One vector is turned by the same rotation once a step. Each row is the vector after some number of steps, and that number follows the row.
The counts run from 0 to 300.
[  0   9   1  16  -6  20  -3 -13   6  15   1  13  -3   3   1 -11 -14   7
  11   5 -14   1  -6  -8  18  -4   4  -8   2 -13  17  -3] | 120
[-12   8   3 -11 -11  13   9  -1  -1  12   0   8  11   0   9  -3 -14 -15
   7  19 -18  -8   9  10  -7   3  10   0  17   7  13   6] | 222
[ -3 -12  12  12 -11  14  -4  -2  -2  15  19  17  -9  -4   0 -16  -1  17
   9  -1  -6   6 -18 -13   4 -13   9   0   9  -8  -4  -2] | 131
[-26   6  16  -6  -3   9   5   4  12  14   7   9   6   9  -7   8  -4  -4
 -16  11  -2 -14  -8   3  16  -7  20  -3 -12   1   6   6] | 227
[ -7 -11   1  10 -11   3   0  -6   4  11  19   9  11 -17   9  -2  -4   0
   3  14  -7  -9  18  -1   2  -8   2  23  -8   5  19  -3] | 24
[ -6 -19  11  18  -8   1  -4  -4  10  19  16  12  16 -14  -4   0  -4   2
   7   6 -12 -10  15   3   6  -5   5  17  -8   0  10  -7] | 25
[-13   2   4  19  -7   8  -7  -8  -3  10  17   9   5   0  -6   4  -2  -2
 -11  18  -6 -17  11  -6  13   0  -6  17 -10   5  22   1] | 15
[ 10   6   1   2   2  -5 -15   9   4   9  24  -5   4   7  -2  -3   1  -9
 -10   5  -4 -19   3   2   3  -7  -3   7   7  23  18  14] | 31
[ 14  -6 -26 -15   8   9   6  -2  -3   2  18  -6   5   0  -3   1  -6  -6
   1   7  14  -3  15  -8 -16   5  12  19   6 -10  10   3] | 287
[ 14  13 -10 -13  20   3   4  -2  11  -4  13 -10   1  11  -8  10  -7   4
 -13   6  14  -5   2  -9   3  -3  16   8 -15 -13  15   2] | 295
[  5  16   5  -7   3   6   8   8  -2   5  -5  17  16   8  -8  -8   0 -15
  -2  22 -12  -2  17   7   7   6  -5  -2   9  -7  16  -2] | 204
[  0   6  -5  -6  -1   9  -4  11  10  30   3   4 -15  -4  -4 -11  -1   5
   2   8  11  -3 -15 -17   9  -9  -3  -1  13   8  16   0] | 135
[ 10 -15 -22 -17  10   4 -11   1   4   5   3  -5  10   8   0  -1 -18   3
   2   0   2  -2   8  10 -12  -6  25  -7   7 -10 -10 -12] | 77
[ -3   8  -8  -4   4  17  -2   3   4   7  11  -8  -2   6   4  -5 -26  16
  -1  16  -6  -4   1 -23   0  -5   5 -19   4   4  21 -10] | 107
[  0   0  -2   0  16   0   0  -2   6   0  10   7  -3   1 -17  -1  -4 -21
  -6  -8  11 -27 -17   9   7  -6  17 -10   5  -2  -6  15] | 256
[ 10   8   5  -1  10  10 -13  -7   8  -3  -6  16  -4  19 -17   8   6 -10
 -13  15 -12   5   0  11   7   2   1  -7  -3 -19  -1   2] | 188
[ 20  -3 -27  -7  -1 -19  -6  -7 -10   2   9   4   9 -14   5  -7 -13 -11
   4  12   2  -6   4  21  -1  -6  15   3  11   5   3  -8] | 61
[ 13  -4   4  -4 -10  10 -15   4  15  26   1  -6 -16 -17  -5  -4 -13  -2
   8  10  -6  -5  -8 -11  -2  -9   6   2  22   4  -6  -7] | 145
[  0   0 -18   3   9  -2 -26  -7 -17  -3  10   4  13   5 -18  -5 -22  16
  -5   9 -10  -2   0   5   4   4  -7 -13   7  -7   1 -13] | 81
[ 11   5 -15   7   9  11  -6 -25  -1  -7  13   0   5  -2  -8   3 -19   3
   7   7 -11  -3   7   5 -12   8   2  11   3 -22  17  -3] | 290
[  9  -3  -2  -5   0  25   6   8   0   5  16   5   1  15  16 -18  -5  16
   3  -4   0   1   3 -16  -9 -14  16  -7  15   5   6   1] | 115
[ 16 -13  -4   2   4 -10   1  -1   1   2  19  14   9   4  -7  -4   5   5
  -9   0   6 -11 -15  18  -5 -13  20   4   5  20  -4  14] | 47
[ 13  15   2   5  -3   5  -9   2   4  18   6   4 -17  -9  -1 -19  -8 -13
  10  -2  -5   0  -8  -1  18 -11  -6 -10  18   0  21   6] | 137
[ 25   2 -23 -14   6 -18  -8   2   2   5   2  -3  13  -9   0  -9 -10  -2
   4   0   6 -12   8  18   0 -11  14  -2  13  13   5  -2] | 60
[ 11   0  -3   3  24  -6  -2  -8  -8 -17  31  11  11  -5 -16  -2   4  -5
 -11   0  11  -4  -6  -4   6   2   5   4  -6 -23   0   5] | 283
[  9  -5  10   4   2   5   0   7  11   2  23  -2   5  -5  12  -9  -9 -11
  -1   2  -9 -14  24   5 -11 -12   2   4   5  19  18   4] | 22
[  7  -5  -6   3   8 -11  -9 -10  10  -1  12   6   6  -1 -18   4 -10  13
 -13   3   6 -10 -20  23   3 -16  15  -7 -10  11  -3   3] | 56
[  5  -6 -19  -9   6  13  -3  -6  16  -6  14 -11  -3 -10 -15  12 -22   6
  -6   6  11 -16   7  -4 -19  -2  12   2   2  -6   4   5] | 277
[ -4 -13  -6   5   1   3   1 -19   9  -2   0  17  11 -25 -13   0  -9   5
  10  -4   3 -22   3   6   2  -8  10   9   4 -20  -5  -1] | 263
[  1  -6  -9 -11   9  -1  13   4   2  -9   9   4   0 -24 -11  -8 -12  -6
  -3  -2  18 -22   6   5 -12 -14   3  -7  19  12   8   9] | 259
[  7   8 -32  -7  15 -15 -10  -4  -6   4   5   2   5   0  -2   0 -22  -8
  -4  16   7  -6  -9  14   2  -3  -1 -11   7   2  14 -12] | 70
[ 18  -4 -19 -19  18 -21 -11  11   6  12   5  -3  11  -6  -3  -3  -6   3
  -2  -4  13  -9   4  18   2 -16   9   0   7  13   2  -1] | 59
[  4 -17 -22 -12  -3  -7 -12   2   5  18   9   2   5  -5   1   0  -5   1
   4  -1   5  -6   6  21 -13 -11   3  14   9  12  13   8] | 50
[ 10 -13  15   8  -8  12   0   2   5   4  15  11 -19 -11  -5 -16  -3   1
   0 -12  -1  11  -6   2   7 -23  18  -3   5   1  -5  12] | 141
[  1  -7  -3   9  13 -13 -15 -13  11   1  11  14   6  -2 -15   0 -12  14
  -4   0  -1  -6 -18  26   0 -11   2  -4  -8   0   1  -2] | 55
[-16  -8  -5 -19  -3   2  -4  -2   5   4  12   8   2 -15  14   3  -6  -5
   5   3   4 -24  -5   0 -17 -13   9   9  19   7  -2   6] | 249
[ 14  -9  -4 -19  -4  16 -16   5   0  -5   4   3  -4   5  -7   6  -1   3
  -7  19 -12   2  21  -1 -20  -3  -6   1  18  -3  -5  -1] | 183
[  4  -7 -16 -10  10   8   3   2 -12  -3  10   5   8  -1   1 -12 -22  10
   1  11  -2  10  16   1 -15  -3  -3 -17  12  -5   9 -12] | 89
[  9   7   5  11   6   8  10   0  -5   3  17  16   4  11  12 -18  -2   0
  -2   5   2   5  -6 -13  23  -3  23 -10   0 -13   1  -9] | 112
[  2 -16 -17   7   1   0 -17 -15  -8  -9  11  16  10  -2 -10  -3  -8  17
   0  -4  -3  -2  -4  23  -7 -12  12   1   5  -4 -10   0] | 64
[ 19 -15  -2  -3  -3  16  -9  -7  16   4 -12  19 -11   3 -19   4   7   1
  -3   5   1   8  -1  12  -8 -10   9   5   6 -17 -15   1] | 170
[  9  -1   6   2   3   7 -14  -5   3   8  -8  18   4   5 -27   8   2  -3
  -7  18 -13   7  10  11   7   8  -4  -7   1 -23  -2  -5] | 187
[  5  -4  -8   4  15  13  -6  -2   3  10   5   1  13  19  -8  -2 -15  14
  -4   8   0  -3  -7  -9  12   4  20 -17  -7 -20 -13 -20] | 94
[  9   9  10  -2   6  16   2  10  12   5  16   3 -12  11   9 -16  -4  10
  -7  -6   5  -3  -6 -13  14 -20  14 -19   3   7  13   8] | 124
[ -7   0  -6  -5  11  20  -2   4  10   7  10   0  -1  14   7  -5 -19  20
   3   7  -2  -1  -3 -17 -10  -4   3 -18   2  -3  14 -11] | 106
[ 13  10  -5  -6   0  -3 -13  -4  -2  -8  -4  13 -14 -14 -17   6  -2  -3
 -18  28   2  10  12   6  14  -8  -8  -5   1 -10   7  -6] | 176
[ -5   3  16  -4   5   5   1   2  -5 -10  12  24   9  12   5  -6   5 -22
  -6  13 -18  11  15  15   5   3   5  -5  -4 -16  10   6] | 206
[  8 -19  -2  -5   1  10 -10  -2   3   4  -2  21 -12  -4 -19   0  11   1
  -4   3   2  15   7  13  -1  -7   2  11   5 -21 -12   3] | 169
[  8   6 -22  -6   7  -1 -11   0  -6  -3  15  -6   1 -15 -17   2 -10 -13
  -8   3  16 -24   5  -7   8  -1   2   2  14  -1  10   8] | 269
[ -7 -12  10  -6   5   1  15   7   8   7   7  16  14 -13  -7  -7  -1 -12
   4  -8  12 -20  -4   9   6 -11  26   2   5  -3  -9   8] | 246
[  1 -20  -8   2  12   8   6 -14  -5 -14  23  11  -2  -8 -13   2  -7 -16
  -1  -3  13  -3  -3   6 -14  -1  13   4  -2 -21  -6   8] | 274
